In the rows, zero is written as 128.
The rows of R fall into 3 groups, which share some directions, and each row is roughly a mix of its group's hidden directions.
R:
[[146  87 134 103  95 122 112 147 109 113]
 [144 165 151 142 141 141 104 114 166 115]
 [118  97 110 115  83 123 129 126  92 115]
 [132 120 131 121 177 128 128 152 172 133]
 [125  76 118 108 111 120 132 148  96 127]
 [170 137 112 168  92 128 120 126 136 126]
 [128 173 136 142 137 104 148  88 135 135]
 [109 150 172 128 156 135 120 132 156 154]
 [146 169 127 145  88 115 130 109 114 108]
 [137 105  91 128  96 105 156 147 108 130]
 [137 129 169 117 147 153 140 119  90 151]
 [123  86 129  95 149 146 140 163 117 126]
 [147 171 137 152 126 102 117 103 156 132]
 [146  95 124 105 136 137 110 174 110 141]
 [146 144 161 112 173 147 138 152 131 139]
 [128  98 175 107 134 137  96 147 136 129]
 [105 141 116 156 151 125 108 117 172 150]
 [168 132 152  91 135 115 140 158 120 114]
 [127 115 174 144  95 112 122 105 141 148]
 [124 151 155 143 168 142 120 114 141 165]
 [103 103 109 125 128 102  96 128 157 158]
 [113 136 123  89 130 108 162 130 156  99]
 [132 116 120  94  95 129 118 113  83 111]
 [154 162 162 131 169 136 137 130 143 136]
 [157 176 115 131 121 114 104 151 148 124]
 [124 173  97 137 127 132 142  89 113 119]
 [120  83 125 101 106 117 135 148  93 135]
 [116 148 143 138 111 161 134 113  78 139]
 [112 133 155 133 138 160 127 111  90 163]
 [118 146 111 176 116 156 111 103 128 114]
 [139 138 108 181 113 147 126  98 120 124]
 [ 98 108 163  98 146 112 150 112 122 144]
 [112 125 105 124 165 161 105 149  99 129]
 [160 114 144 112  83 112 114 156 135 120]
 [137 101 132 103  86 107 134 157 109 137]
 [129 118  96  99 148 145 119 173 121 111]
 [116 151 148 100 122  93 152 116 162 117]
 [153 157 120 144  96 118 144 114 122  87]
 [130  87 104 109 104 122 133 133  87 116]
 [140 144 104 166 108 131 152  93 136 109]
 [ 93 138 109 145 163 130 159 117 122 153]
 [139 154 121 180 119 137 117  95 121 136]
 [132 124 110 140 167 149 121 128  83 149]
 [ 98 100 146  80 145 127 131 150 129 127]
 [101 130 131 154 176 135 144 132 150 152]
 [159 124 156 133 112 120 109 158 168 123]
 [110  63 115 114 132 134 135 126 120 128]
 [142 148 142 110 160 114 114 162 161 144]
 [109 152 127 163 110 129 112  86 121 151]
 [118 181 123 150 148 132 142 105 148 139]
 [137 127 170 107 161 140 127 133 111 164]
 [114 145 115  84 139 115 145 148 154  99]
 [164 159 126 129 103 106 140 130 133  89]
 [112  92 131 136 153 153 127 118  87 149]
 [131  73 144 122 121 142 113 150 108 146]
 [156 161 101 151 121 133 122 103 142  96]
 [135 146 164 113 166 150 129 147 119 156]
 [102 100 131  99 138 143 119 110  83 125]
 [131 122 183 106 124 131 100 147 145 137]
 [161 132 103 124  94 128 115 111 114  89]
 [130  77 142 116 122 143 107 159 111 143]
 [117 155 101 161 140 143 144  89 121 113]
 [123 148 108 153 146 159 150 141 147  92]
 [111 114 150 113 165 157 125 144 115 164]
 [116 102 123 171 118 160 125  98 107 129]
 [142 100 113  93 128 132 123 178 128 118]
 [ 96 111 142 140 176 137 137 138 140 154]
 [140 151 141 127 172 125 123 147 170 138]
 [133 100 133  84 114 122 126 162  99 131]
 [146 167 128 167 106 117 125  99 144 128]
 [141 136 123 180 120 138 129  90 111 141]
 [159 130  97 166 125 120 136 139 161 109]
 [115 150 141 110 104 105 138 124 173 103]
 [118 162 131 168 131 160 140  98 118 125]]

Here is one row of each group, with its name. Which group are the others in?
[115  91 153 107 151 132 121 139  99 158]	U
[144 147 155 122 177 131 127 143 155 146]	A
[ 95 109 115 126 137 115 164 143 107 163]	M

[148  86 114 112  94 117 123 147 106 111]	M
[120  85 110 108 139 156 122 161 109 120]	U
[139 107 126 170  94 155  98 129 125 129]	U
[131 148  97 132  97  96 113 143 155 106]	A
[133 108  77 153 143 135 139 113 116 102]	M
[134 126 157 125 141 103 106 100 135 174]	A
